One turn sends every row of this set to another row. A few are shown first. Where does it send the rows asked after them?
z_217: [ -5.7 -29.6 -17.4  15.8  -5.2  -2.2  11.6 -13.6  -1.0  11.3  14.1  -5.1
   1.7   1.7  -5.1 -24.0 -10.1  20.5 -10.6   1.2   6.4 -14.3   9.1  -3.4
  -1.6 -15.7   1.4 -17.3 -11.3  -9.0  16.1   9.4   8.3   2.7   7.8]
z_625: [ -0.5   3.6   6.8  -7.2   4.2   5.3  -3.3 -11.9   3.9 -12.3  10.9 -15.7
 -20.2   9.6  -0.9 -29.7   7.5  -5.2 -11.0  -1.8  17.1 -15.9   2.2  -4.3
 -15.1 -13.7   2.4   4.8  13.0 -16.0  23.6 -17.7   4.6  -8.7   1.2]
z_246: [  0.5 -28.4   1.5  17.0   2.0 -25.4   0.6  -3.5   5.6  -6.3   9.0 -11.1
  -2.8   6.6 -12.5   6.0 -11.0  -9.7  -3.9  21.5   4.1   0.4   0.9  -1.5
 -11.2  -5.1  17.7   0.4   4.7  -7.9  16.4   3.0   8.6   7.2  26.1]
z_761: [-16.4 -31.4   5.6   5.3   0.0 -13.0  -1.6  -9.3 -14.7   6.9   9.8 -20.8
   0.7   1.2  -5.8   8.9   3.9   2.8  -9.8 -20.2   5.8  -7.1   5.9   6.7
 -13.3 -11.0 -19.7  -8.5  -4.7 -22.7  11.7  -1.1   0.6   4.1   1.7]
z_296: [ -4.8  -5.2  17.4   8.3  -7.5  -4.9   7.7   3.9   8.5 -12.5  18.7  11.6
  -2.8   9.4  -1.8 -12.0 -10.6  11.3   0.5  20.5   9.7   0.4   6.7   1.7
   9.1  -0.9   3.6  -4.1  10.7 -37.4  12.4   8.5   5.2  13.6   2.3]
z_235: [ -0.8 -30.4 -14.5 -13.4  18.5  -6.8  -5.0 -18.2  12.8   4.7   6.0  -4.1
  -2.6   0.8  -1.0 -11.6   3.1  -6.7  -5.4  17.3  13.9   2.6  12.7  -7.1
 -10.0  -8.8  -2.6   6.8  23.9  16.4  14.4  -7.9   3.7  -5.7 -10.9]
z_116: [-11.7 -12.0   8.8  -0.7  -5.5   2.6  -3.2  17.9  10.8   3.7   1.4 -17.7
  -5.0   4.4 -23.0  -5.3 -14.4   0.2   3.2  -8.3  20.2  -2.3   2.7  15.6
   6.0 -13.3   0.1  19.5   1.5  -8.4   1.9  -0.3  -1.2   3.3 -16.2]
z_74: [  5.7 -14.3   3.1   7.9  -5.2  -1.5  -6.3   0.7  17.8 -18.6  -5.2  -0.9
   4.0  16.5   0.8  11.4  17.7 -11.7  -3.4  17.0   2.6   4.5  12.2   9.5
 -13.6 -10.5   2.8   4.8  18.2   0.2  -1.2  12.3   3.1   4.7 -10.0]
z_776: [ -7.9   1.3   3.7 -15.4  -0.4  -5.4  14.9 -15.1   1.5   0.8   3.2   1.7
   0.0  -2.5 -18.7  -7.4   6.1  -6.6   8.8   0.0  -9.9  -6.1  -1.4  10.0
 -15.9 -19.0   8.9  13.4   4.6  -1.8  -0.8 -19.4  13.3 -15.3   3.3]
z_653: [ -2.0  -6.6  -1.4  -8.3  -6.5   6.7  -5.8  -4.4   9.2   7.5  12.5  -7.8
  -6.4  -5.2  -7.4 -20.0   4.4  26.1 -14.0 -30.0  -6.9   0.5 -10.8   9.7
  -3.4  -6.0  -6.7   2.3   1.6  -6.9  -5.2   9.0   1.8 -10.4  -5.9]
z_133: [ -8.4   8.7  -6.7   7.1  21.3  -5.2   0.8   8.0   6.7  21.3  12.1 -13.1
 -10.9   4.9  -2.4 -27.4 -13.0   1.4  -0.2   1.3  14.2   6.9  13.6  -8.6
   1.8 -13.8  -7.1  15.0  13.0  -0.6   9.1 -19.1  10.0   3.9   6.3]
z_642: [ 11.9  -6.8   1.5   2.0  17.4  -7.9 -12.8 -10.6   1.7   0.0   0.8 -25.2
  -3.4  25.3  -1.8 -15.9  -7.8  -9.1   1.6  10.5  -3.9   6.2  16.6 -16.3
   3.7  21.2   1.2   2.1   0.3 -18.3   1.2  -0.5  10.3   7.7  -6.3]
z_50: [  2.9 -20.5 -12.6  -8.7  -2.0  16.1   1.0   9.0  19.7  -3.9  -3.9 -12.3
   2.6   0.0   0.9  -6.4   6.4  -2.7   3.1  -7.7  24.5  -2.6  10.5   0.0
  -4.7  -9.8 -12.2  -0.5  14.6  19.9  -8.2  -9.6   5.5  -3.7  -4.0]
z_496: [ -4.7  -9.7   2.2   3.8   2.1  -5.3  18.6 -12.0   4.8   2.0  28.4   7.2
   7.3  -7.0   5.9  -6.1   1.1  -2.9  -2.3  -5.7  33.6  -2.6 -14.0   4.5
   5.8   5.9  -7.1  -9.3  -9.2 -16.3   9.1 -11.3   5.5  15.2  -3.5]
z_953: [ -1.9 -13.2  -0.2   3.1   3.1  -4.3   2.4  34.5   6.7  -8.3   4.7  -6.0
  -7.2   7.0  -1.4  -7.6  -6.7  11.3 -15.3   4.1   3.0   4.6  10.2  -4.6
  -4.7  -3.3   7.5   4.8  -1.7  25.1   3.9  18.4   4.3   4.5   3.3]
z_144: [  4.3 -28.3  -5.6  -2.1  20.0  -9.4 -13.0 -14.7   0.0  -3.0   1.4 -24.0
 -15.8   2.2  -7.3 -12.2  10.9   2.7 -17.2  -7.3  -0.9  13.8  18.1  -3.6
 -16.4 -12.9   4.1  -1.0  17.0   9.6   0.9  -9.5  -4.9 -11.7   0.2]
z_189: [  3.6 -18.9  -4.1   1.0   8.0 -17.1  11.3 -17.6  13.2 -17.2  14.4  -1.8
   1.9  12.4  -6.0  -4.9  21.4  -2.8  -6.5  -8.4  -8.7  20.6  -7.2  10.3
  -6.7   5.6   7.6   8.1 -16.1   1.4  -9.3   4.8  14.5  -2.3  -4.0]
z_890: [  8.8 -20.5  -4.8 -18.0   2.5   1.1  15.7  -6.0   3.5  -5.4  -6.1   8.8
  -0.2   4.0   3.3  -6.6  -1.3   1.0  -7.9  -2.8 -18.7   2.5  14.9 -17.1
   4.9  14.0   2.4   1.6  14.7 -17.1 -13.1   7.5   1.4  -5.6 -10.7]
z_89: [ -4.7 -20.2  -3.4 -19.7   0.7 -12.6   2.4  -5.9  18.6 -16.2   7.2  -1.4
   9.8   4.4  -3.0   9.6   8.6 -10.5   6.8  11.3  -9.5   8.2 -13.3   7.6
  -7.2   6.9   7.4  -7.4  -4.7 -14.7   2.9  15.3  13.6   3.0  -9.5]
z_288: [  7.6  -3.7  -7.0 -11.2  19.2 -12.5   9.3  -5.6   7.1  -6.1   2.9   0.4
  -3.1   3.6  11.3 -20.3  -7.8  -9.5 -10.0  18.7  12.8  14.1  10.0 -15.4
   7.6  -9.1 -11.7 -25.3   6.2 -13.8  10.6  -4.7   3.3  19.1   0.8]
z_909: [-20.7  -6.3   3.8  16.4  -3.1  -4.2  -3.6  -0.3  -0.9 -16.3   6.6  -2.8
  -0.2  -2.7   3.0 -17.6  19.3   0.9  -8.9 -13.5  -5.2   3.9   3.3   9.9
  -8.5  14.1 -21.2 -11.9   6.6  10.7  -3.9   7.5  -8.4   8.2   3.0]
z_353: [ -4.9 -18.1  -1.1  39.4   3.9 -11.0   6.4  -7.6   7.7  -8.4   0.0  -7.4
  -4.9  -9.4  11.8 -10.6  -2.4   2.5 -15.4   6.0 -20.5   8.2  13.6  -1.7
  -0.8  -3.7   8.0 -10.6   8.5  10.7   8.4 -10.0   3.5  -1.5   3.0]
z_692: [-26.7 -14.3  -5.1  -0.4  -6.0   8.8  -1.1  10.0  -4.9  -3.5  -8.3   1.2
 -10.0  -4.8 -12.2 -10.7 -11.7   3.1 -14.2  13.2   6.1  -7.7   3.2  -4.8
  -5.9 -12.5   2.4 -11.8   3.3 -16.8   4.4  -4.3 -20.7   4.1  12.5]
z_425: [ -3.6 -10.1   5.9  12.0   9.8  -9.8   6.3 -16.7   6.2  -7.4  -1.5   1.2
  -1.1  -3.4   2.3  -4.6   5.0  11.9 -11.9  -6.1 -21.5  -1.2  -3.8  -2.0
  -0.7  -1.8  -3.4   4.2  -8.0 -46.4   8.7 -14.2   5.8  -1.8   4.3]
z_821: [ 10.2 -11.2   3.2   6.6   9.2  -6.9  11.2  -3.9  14.0 -15.9  13.9   9.6
   9.1   5.8  13.7   2.2   2.6  -1.7   9.6  23.3  13.7  11.2  14.1  -8.6
  -4.1   3.2  -1.1 -13.2   7.9  -2.3  -1.6 -10.6  27.5   8.7  11.2]
z_878: [ 18.4   6.2   0.6  -2.4  -6.0   1.7  11.1  -3.3  19.4  -8.7  17.0 -13.6
 -11.8  16.4  -1.5 -14.5 -21.4  -4.9  -7.6  -9.9  -1.2   3.1 -10.4  -6.6
  -0.9   5.2 -10.1   4.9  -8.4 -14.2  11.3  -1.0  18.4  -8.4   9.3]
z_438: [-10.3 -19.7   0.4  25.9  19.1  -8.9  17.9  -3.7   1.1 -15.1  27.1  -7.2
   3.9   1.3  -4.4  -6.0  -0.6  16.0 -10.4  -7.0  -3.2  -7.9   8.8   8.9
  -9.9  13.7   6.1  -0.8  -6.1  -5.8  16.2   1.1  19.8  18.6  -7.0]
z_680: [-11.7   4.5   1.1   4.2   3.4  -2.2   6.5  20.0   7.1  -8.0   3.3  -5.9
  -5.1   5.5   3.4 -10.5  -1.3  -3.3   2.6  -6.2 -12.5   4.5  -9.4  -2.1
  -4.5  -1.5   2.8   0.4   3.9 -49.4  -0.8  -0.9   8.3   4.4   2.7]
z_451: [ -7.2   3.6   2.9   1.8  30.7 -13.4  -7.7  -5.2  -3.2   7.6   4.9 -10.0
  -9.7  -7.5 -18.7 -23.2 -14.7  18.9  -9.7  -5.2  11.7   2.5  13.2  -7.8
  -2.9  -3.5  -1.0   4.5 -18.3  -6.6   8.4 -11.5  13.1   3.0   6.6]
z_212: [-17.5 -10.5  -3.1  -9.7  -7.8   5.8  -0.1  11.2  24.6   4.4  19.5  -8.4
  -7.3   0.0  -2.1  -1.4   7.4   8.6  -0.7 -15.5  -2.8  -5.6  -8.1   7.4
  -6.3  -0.8   6.9  23.7  14.8  -5.1   9.5   8.7   8.3 -13.8  -4.2]
z_971: [ -7.4 -20.4   5.6   3.7   3.9   4.8   6.2   6.2   2.7   7.1   8.4 -11.1
  -1.3  -6.0  -4.6 -16.3 -23.0   9.3  15.2   2.7  16.8  -3.0   7.8  -6.2
   8.1  -5.7  -7.4  -2.4  13.6 -28.3   3.4 -30.4   8.9   0.1   6.8]
z_966: [ -8.2  -7.9   5.9  13.2  13.0   2.4   0.1   9.5  -6.3  15.9   3.2 -14.0
  12.6  -2.6   8.0   4.5   4.7  -0.2   6.4  -5.8  -2.0   7.3   0.3   8.2
  -2.6  -4.2 -13.4   2.5  -2.4  -0.9  -6.8 -26.8  -0.8   4.5 -21.3]
z_900: [ 17.4 -28.9  -5.8  18.0   1.6  -0.2   3.4  -2.2   6.7   0.1  19.1  -4.5
  12.0   7.5  20.2 -17.3  21.9   5.5   1.7  -0.9   2.6  -7.8  -2.0   1.1
  -9.6   6.3 -10.3  -1.4  25.1  -4.8   7.5   0.5   2.1   3.5  -5.7]
z_660: [  1.7  -8.9  -8.3  -3.5  13.5 -10.4   8.3 -22.9  13.4 -17.7   9.4  -0.8
  -8.7   7.5   2.9 -24.1  13.8  10.8 -17.7  10.7   3.0   6.8  18.4 -11.8
   7.3   1.6  -5.0 -17.3  -5.6  -5.4  15.6   2.1  -5.6   9.7  21.7]
z_531: [-15.0 -20.4  -0.1  13.2  -1.0 -19.3   0.1   1.5 -10.9   0.6  -5.3   0.6
  -6.2  -7.4  -1.6 -13.9  -2.0 -10.2 -13.5 -12.0  19.6  11.6   4.4  -5.7
  -6.6 -11.8  -9.3  -5.2 -21.5  11.2  -6.4   1.9   6.2  -9.3  -0.3]
z_570: [ -7.8   2.6  11.3 -31.7   8.2  -9.6   7.4 -12.3   1.7   3.9   7.3  -3.4
  -4.4  -1.7  -1.9  -4.8  14.7   3.5  -4.7   0.5   6.1  -0.1  23.6  -2.6
  12.6  -2.3  14.4  -1.9   6.6  11.9   2.3   0.4   4.0   7.8  -9.8]

z_288 moves to z_89
z_953 moves to z_966
And these:
z_144 moves to z_653
z_971 moves to z_296
z_642 moves to z_890
z_761 moves to z_217

